Here are some numbered points:
[-0.9  1.3 -2.6 -0.5 -1.1 -0.9  1.2  0.5 -0.7 -1.4 -1.1 -0.4 -1.5 -0.1
  2.  -0.7  1.   1.1 -0.6  0.4 -0.2 -1.8  0.3 -1.6 -1.3 -0.1  0.4 -3.3] 0
[ 1.2 -1.4  1.  -0.1  0.2  1.  -0.5 -0.6  1.2  1.3  0.7  0.5  1.5 -0.6
  0.1 -0.1 -1.2 -0.5  0.3 -1.5  1.4  1.3 -0.3  1.4  0.  -0.6 -1.3  1.7] 1
[-0.8 -0.7  1.5  0.6  0.2  0.2 -0.8 -0.4  0.   0.   0.4  0.3  0.7  0.9
 -1.4  0.5 -0.1 -0.1  1.1 -1.   0.   1.7  0.6  0.9  0.3  1.   1.3  1.5] 2
[ 1.  -1.4  1.2 -0.1  0.4  1.4 -0.9 -0.8  1.1  0.9  0.8  0.4  1.7 -0.5
  0.   0.1 -1.3 -0.5  0.5 -1.4  1.6  1.6 -0.3  1.4  0.4 -0.4 -1.5  1.7] 3
[ 0.  -0.5  0.9  0.6 -0.4  1.2 -0.2 -0.7 -0.5  2.9  1.4  0.5  2.1  0.5
 -0.8  0.8 -0.3 -2.3 -0.1 -0.9  0.  -0.2  0.2  0.1  0.5 -0.7 -0.9  3.2] 4
[-1.5  1.3 -1.6 -0.7  0.3 -1.6  0.9  1.2 -0.4 -2.5 -1.  -0.6 -2.3  0.4
  0.8 -0.7  1.5  1.8 -0.1  1.2 -1.5 -1.3  0.6 -1.3 -0.3  1.1  1.3 -3.4] 5
[-0.6 -0.3 -0.7  0.7 -0.7  0.9  0.3 -0.6 -0.4  2.1  1.2  0.6  1.4  0.8
 -0.3  0.6  0.6 -1.4  0.3 -1.4  0.3  0.   0.4 -0.2  0.  -0.2  0.   1.9] 6
[ 0.2 -1.2  1.6  0.7  0.3  0.8 -0.6 -0.9  0.1  1.   1.4  0.7  1.7  0.9
 -1.3  1.  -0.2 -1.1  1.1 -1.6  0.4  1.3  0.3  1.3  0.2  0.4  0.5  2.9] 7
[-0.4 -0.9  1.5  0.5  0.   0.8 -0.9 -0.8  0.1  1.4  1.3  0.5  1.3  0.7
 -1.6  1.1 -0.3 -0.7  0.6 -1.4  0.5  1.2  0.4  1.   0.4  0.3  0.3  2.8] 8
[ 1.3 -2.1  0.8 -0.3 -0.2  2.4 -1.2 -0.7  1.5  1.7  1.6  0.9  2.5 -0.2
  0.1 -0.2 -1.7 -1.5  0.5 -2.2  2.2  1.7 -0.2  1.7 -0.2 -0.6 -2.4  2.2] 9
[ 0.5  1.1 -1.1 -0.5 -0.3 -0.4  0.7  0.3 -0.2 -0.6 -0.9 -0.3 -0.8 -1.2
  0.9 -0.5 -0.2  0.4 -0.7  1.5 -0.3 -1.1 -0.1 -0.4  0.  -0.7 -0.6 -1.7] 10
[-0.4  1.2 -0.7 -0.7  0.5 -1.9  0.5  1.3  0.1 -3.3 -1.7 -1.  -2.6 -0.7
  0.9 -0.9  1.   2.2 -0.4  2.2 -0.7 -0.7  0.1 -0.8 -0.3  0.8  0.5 -3.9] 11
[-1.6  1.7 -1.  -0.4  0.  -2.6  0.8  1.2 -1.2 -3.6 -1.4 -0.7 -3.5  1.
  0.3 -0.1  2.2  2.3 -0.1  1.5 -1.9 -1.7  0.9 -1.  -0.3  1.5  2.9 -3.8] 12
[-0.7 -1.5  1.6  1.2 -0.8  2.6 -1.1 -1.2 -0.5  3.8  3.4  1.2  3.7  1.8
 -2.1  1.7  0.2 -3.3  1.  -3.   0.6  1.3  0.8  0.8  0.4  0.   0.   5.7] 13
[-0.3  1.6 -1.2 -0.8  0.  -1.5  0.2  1.1  0.4 -3.6 -2.1 -1.1 -2.7 -0.8
  0.8 -0.9  1.   2.6 -0.1  2.  -0.2 -0.4  0.1 -0.3 -0.5  0.9  1.6 -4.5] 14
[-0.2  0.   0.3  0.4 -0.5  0.8 -0.1 -0.6 -0.5  2.1  0.9  0.4  1.3  0.8
 -1.   0.8  0.1 -1.7 -0.1 -0.6 -0.3 -0.5  0.2 -0.5  0.5 -0.4 -0.1  2.3] 15
Which point above is nearest to each new point, looking only along the 5 directions in which the numbered points spread most? Its number follows each.
[-0.4  0.7 -0.1  0.   0.3 -0.8  0.1  0.3 -0.7 -0.9 -0.5 -0.3 -0.9 -0.2
 -0.3  0.   0.5  0.2 -0.3  1.1 -0.9 -0.6 -0.2 -0.1  0.4  0.2  0.9 -0.6] 10
[ 0.3  0.8 -0.9 -0.7 -0.2 -0.9  0.9  0.4  0.  -0.3 -1.1 -0.5 -0.9 -0.7
  0.7 -0.4 -0.2  0.6 -0.8  1.3 -0.7 -1.4 -0.6 -1.  -0.1 -0.6 -0.6 -1.5] 10
[-1.   0.3  0.8  0.6 -0.3 -0.2  0.   0.5 -0.9  1.3  1.2  0.   0.4  0.7
 -1.5  0.6  0.5 -0.9 -0.1  0.7 -1.4 -0.7  0.1 -0.3  0.9 -0.1  0.5  1.9] 15
[ 0.2  1.2 -1.1 -0.4 -0.1 -0.7  0.7  0.2 -0.5 -0.7 -1.1 -0.7 -1.  -1.
  0.8 -0.3  0.3  0.2 -1.   1.8 -0.5 -1.2 -0.3 -1.1  0.2 -0.7 -0.5 -1.8] 10
[-0.7  1.6 -2.6 -0.5 -0.7 -0.8  1.2  0.3 -0.6 -1.2 -1.1 -0.4 -1.5  0.
  1.8 -0.9  1.2  0.9 -0.6  1.2 -0.7 -1.5  0.2 -2.  -0.8 -0.1  0.5 -3.1] 0
[ 0.6  0.4 -0.3  0.3 -0.7 -0.3  0.5 -1.3  0.1  0.3 -1.5  0.1 -0.1 -0.5
  0.2  0.4 -0.2 -0.2 -0.2  0.4  0.4 -0.3 -0.2 -0.1 -0.2 -0.4  0.6  0. ] 10
[ 1.3 -1.7  0.9  0.   0.1  2.  -1.1 -1.2  1.2  1.4  1.3  0.7  2.1 -0.4
  0.6 -0.1 -1.7 -1.   0.4 -2.5  2.1  1.9 -0.1  1.6 -0.2 -0.4 -2.6  2.3] 9
[-0.5 -0.9  1.3  0.7  0.4  0.2 -0.9 -0.1  0.2  0.1  0.7  0.4  0.7  0.4
 -1.1  0.4  0.   0.   1.  -1.2  0.5  1.6  0.5  1.4  0.1  0.7  1.1  1.7] 2
[ 1.1 -2.   1.3  0.2  0.1  2.2 -1.3 -0.6  1.4  1.5  1.9  0.5  2.6 -0.4
  0.1 -0.1 -1.6 -1.1  0.9 -2.4  2.2  2.1 -0.3  1.7  0.3 -0.3 -2.   2.3] 9
[ 0.1  0.8 -1.1 -0.3 -0.4 -0.4  0.8  0.3 -0.2 -0.3 -1.1 -0.2 -0.8 -0.5
  0.8 -0.4 -0.1  0.1 -0.8  1.5 -0.5 -1.1 -0.5 -1.  -0.3 -0.4 -0.3 -1.5] 10
[ 0.  -1.   0.8  0.4 -0.2  1.2 -0.4 -0.9 -0.2  2.8  1.3  0.7  1.8  0.5
 -1.6  0.9 -0.5 -2.3 -0.3 -1.1 -0.3  0.  -0.1  0.1  0.7 -0.9 -0.9  3.3] 4
[ 0.5 -0.3  0.3  0.8 -1.2  1.4  0.  -1.4 -0.7  3.9  1.   0.6  2.6  0.4
 -0.6  0.9 -0.3 -2.8 -0.2 -1.3  0.4 -0.6 -0.2 -0.1  0.1 -1.4 -0.4  3.6] 4
[ 1.6 -1.7  1.1  0.1  0.   2.4 -1.  -0.9  1.5  1.7  1.3  0.8  2.4 -0.7
  0.5  0.1 -1.7 -1.3  0.3 -2.3  2.3  1.9 -0.2  1.6 -0.3 -0.6 -2.3  2.2] 9
[ 0.5  0.2 -0.2  0.3 -0.1 -0.2  0.4 -0.8  0.3  0.6 -1.3  0.   0.  -0.4
 -0.3  0.1 -0.4 -0.1 -0.1  0.3  0.1 -0.1 -0.1  0.   0.  -0.2  0.7  0. ] 10
[ 1.1  0.  -0.3 -0.7  0.4 -0.2  0.2  0.1  0.8 -1.2 -1.   0.  -1.2 -1.2
  1.4 -0.8 -0.8  1.3 -0.4  0.5  0.8  0.1 -0.7  0.1 -0.3 -0.5 -1.1 -2.2] 10
[ 0.4  0.4 -0.8 -0.2 -0.4 -0.6  0.7 -0.9 -0.1  0.5 -1.4 -0.1 -0.4 -0.5
  0.2  0.  -0.4  0.  -0.6  0.4  0.1 -0.3 -0.1 -0.2 -0.3 -0.4  0.6 -0.5] 10
[-0.4  0.3  0.7  0.7  0.  -0.4  0.1 -0.2 -1.2  2.   0.6  0.2  0.4  0.5
 -1.4  1.   0.4 -1.6 -0.5  0.7 -1.4 -1.   0.2 -0.5  0.6 -0.3  0.2  2.6] 15
[ 0.2  0.5  0.5 -0.3  0.3 -0.1  0.3  0.7 -0.5  1.   0.4 -0.2  0.2  0.2
 -1.1  0.4  0.7 -1.2 -0.5  1.4 -1.  -1.6 -1.  -0.2  0.5 -0.6 -0.8  0.5] 15
[ 0.1  0.6 -1.2 -0.5 -0.2 -0.6  0.6  0.2 -0.1 -0.4 -0.8 -0.5 -1.  -0.4
  0.6 -0.3  0.   0.3 -0.8  1.3 -0.6 -1.3 -0.2 -1.  -0.1 -0.5 -0.6 -1.6] 10
